(in the rows, 128 means zero)
The rows of D fall into 3 groups, which share some directions, and each row is roughly a mix of its group's hidden directions.
D (103 x 10):
[[113 122 119 162 177 134 167 116 109 147]
 [ 80 123 136 114 153 158 117  93 115 101]
 [151  97 102 156 105  91 161 126 109 134]
 [145 113 151 111 159  93  98 147 165 142]
 [ 99 117  99 140 112  78 124 116  96 108]
 [ 97 129  67 113 133 118 124  96 111 127]
 [ 89 137 127 100 115 160 134 140 141  80]
 [150 134 119 127 136  95  97 119  77 158]
 [169  87 132 118 121 122 176 107 120 125]
 [153 136 127  93 142 149 102  96  84 137]
 [155 131 185  99 141 138 119 128 160 127]
 [105 116 105 134 188 146 114 131 146 153]
 [126 126 103 148 125 184 103 155 148 108]
 [106 172 103 133 119 159 103  94 142 145]
 [142 117 112 115 155 107 120 189 141 148]
 [104 148  89 102 122  87 109 103 139 146]
 [ 81 107 106 101 147 134 115 136 171 135]
 [181 116 121 146 117 123 132  99 103 165]
 [136 159 104 116  91 148 113  81 111 137]
 [ 98 133 160  99 140 109 124 160 131  84]
 [ 89 113  93 124 181 141 125 141 117 135]
 [130 130  86 117 107 168 162  99 107 128]
 [173  91 126 151 114 134 142 131 137  85]
 [110 117 159 181  98 146 107 131 129 107]
 [109 137 107 128  88 168 107  88 130 115]
 [120 154 141  94 119 159 109  98  86 139]
 [158 150 135 139 137 159 169 165 127 153]
 [ 85 146 171 154 148 122 136 157 121 114]
 [ 80 153  97 136 119  83 119 120 139 135]
 [128 160 140 112 126 145  92 180 151 134]
 [ 95 118  98 148 157 101  84 134 143 127]
 [ 95 152 169  89 150 133 114 139 140 106]
 [118 136 134 138 138 133 152 128 182 177]
 [106 135 110 165 178 132 142 149 122 157]
 [121 177 138 179 125 136 146 133 155 129]
 [145 131 107 146 113 116 108  75 148 162]
 [103 148  95 176 137  98 137 124 108 148]
 [ 94 145 157 106 148 112 130 177 106 120]
 [103 124  82  99 156 107 108  95 129 134]
 [121 138 115 126 159 121 119 106 145 192]
 [165 100  97 132 122 108 143 170 103 133]
 [145 127 164 122  71 124 104 124 138 100]
 [171  95 138 145  94 142 166 140 128 122]
 [124 136 124 164 156 137 151 155 149 177]
 [112  87 138 122 136 120 134 122 188 108]
 [106 134 143 155  77 157 154 152 125 116]
 [121 147  75 136 127  89 138 101 113 148]
 [150 128 102  78 152 111 109 118 114 160]
 [170 109 128 104 128  93 133  82 114 116]
 [168 107 138 161 139 164 124  89 133 117]
 [125 148 135 178 150 135 157 160 150 152]
 [109 139 122 105 125 159 134 164  88  91]
 [ 98  88 117  95 164 109 116 117 116 106]
 [161 112 127 137 123 171 121  88 164 118]
 [155 146 137 142 132 151 168 152 105 170]
 [158  91 133 145 140 143 155 163  93 115]
 [126 125  60 143 115 121 116 140 142 156]
 [126 123 154 158  99 168 153  95 113 110]
 [103 147 128 125 128  95 141 134  87 177]
 [111  81  95 126 144 139 123 124 168 153]
 [115 131  95  77 109 135 140 111  99 101]
 [139 101 101 109  84 164 136 144 112 106]
 [131 107  93 136 139 129 116 107 144 188]
 [ 81 156 141 135 166 124 116 147 124 162]
 [112 132 169  86 114 112 134 117 164 102]
 [104 128 102 138 138 159 124 167  97  92]
 [ 96 123 133 110 135 135 142 125 192 149]
 [ 80 145 129 153 126 105 122 150 144  86]
 [ 86 147  92 161 139  97 110 147 120 127]
 [146 105  83  97 149 106 114 122 153 154]
 [141 136 143  96  81 165 126 103 130 103]
 [104  83 131  99 144 131 127 157 133  86]
 [100 144 131 117 140 150 112 190 114 115]
 [105 108 109 105 139 175 156 158 139 145]
 [ 82 170 142 131 154 133  90 117 135 128]
 [153 133  91 134 114 136 107 100  86 159]
 [150 122 169 182 131 129 161 130 127 139]
 [ 87 130 146 106 155 127 140 177 146 116]
 [131  85 143 131 142  88 115 110 172 126]
 [129 130 100 140 123 100 135  90 145 181]
 [121 144 117 114  95  98 138  97  82 150]
 [136 129 160 137 113 178  96 124 166 131]
 [113 138 108 113 151 100  96 130 113 180]
 [173 100 148 130 130 117 138  98 110  88]
 [ 84 152 160 127 129  94 129  93 136 109]
 [149 124 149  99 165 174 104 143 128 114]
 [165 113 152  96 125 117 120  87 162 132]
 [117 138 178 126 143 175 126 152 106 117]
 [176 106 155 102 128 148 146 137  93 134]
 [126 141 128  93 164 148  83 108 140 104]
 [109 140 160 161  98 156 102  98 137 112]
 [136  76  97  99 121 162 128 127 106 120]
 [107 133 160 154 133 106 161 151  94 158]
 [132  74  84 122 128 146 115 106 139 146]
 [127 140 154  75 129 134 130  93 155 154]
 [156 109 155  89 108 123 133 121  92  95]
 [145 119  94 128 132 118 128  98 172 171]
 [128  78 128 120 146 123 121 159 104  86]
 [141 164  90  77 127 112 137 114 124 142]
 [106 147  96 116 122 129 124 158 108 182]
 [107 121 144 159 134 128 140 164 176 101]
 [ 95 168 107 145 144 144 100  98 141 150]
 [174 104 130 134  83  96 124 145 144 132]]
One row of each group comes first, with its name. Which group is each row after those in?
[ 93 108 111 109 148 166 149 166 145 136]	<52>
[105 137 100 138 136  83 136 143 127 177]	<122>
[105 106  88 104 174 121 103 133 140 141]	<80>

[106 177 143  78 149 130 120 132 121 116]	<80>
[ 95 139 118 150  95 109 139  97 172 135]	<122>
[115 148 105  94 129 169 150  90 109 121]	<80>
[126  93 169  97 143  99 136 147 142 101]	<52>
[111  94 101 105 141 109  95 104 154 155]	<52>
[114  77 103 136 142 162 139 154 138 104]	<52>
[112 131 130 162  77 139 158 112 151 148]	<122>
[ 87 147 113 173 154 138 100 128 147 125]	<122>
[135 147 158 154 131  68 133 104 125 136]	<80>
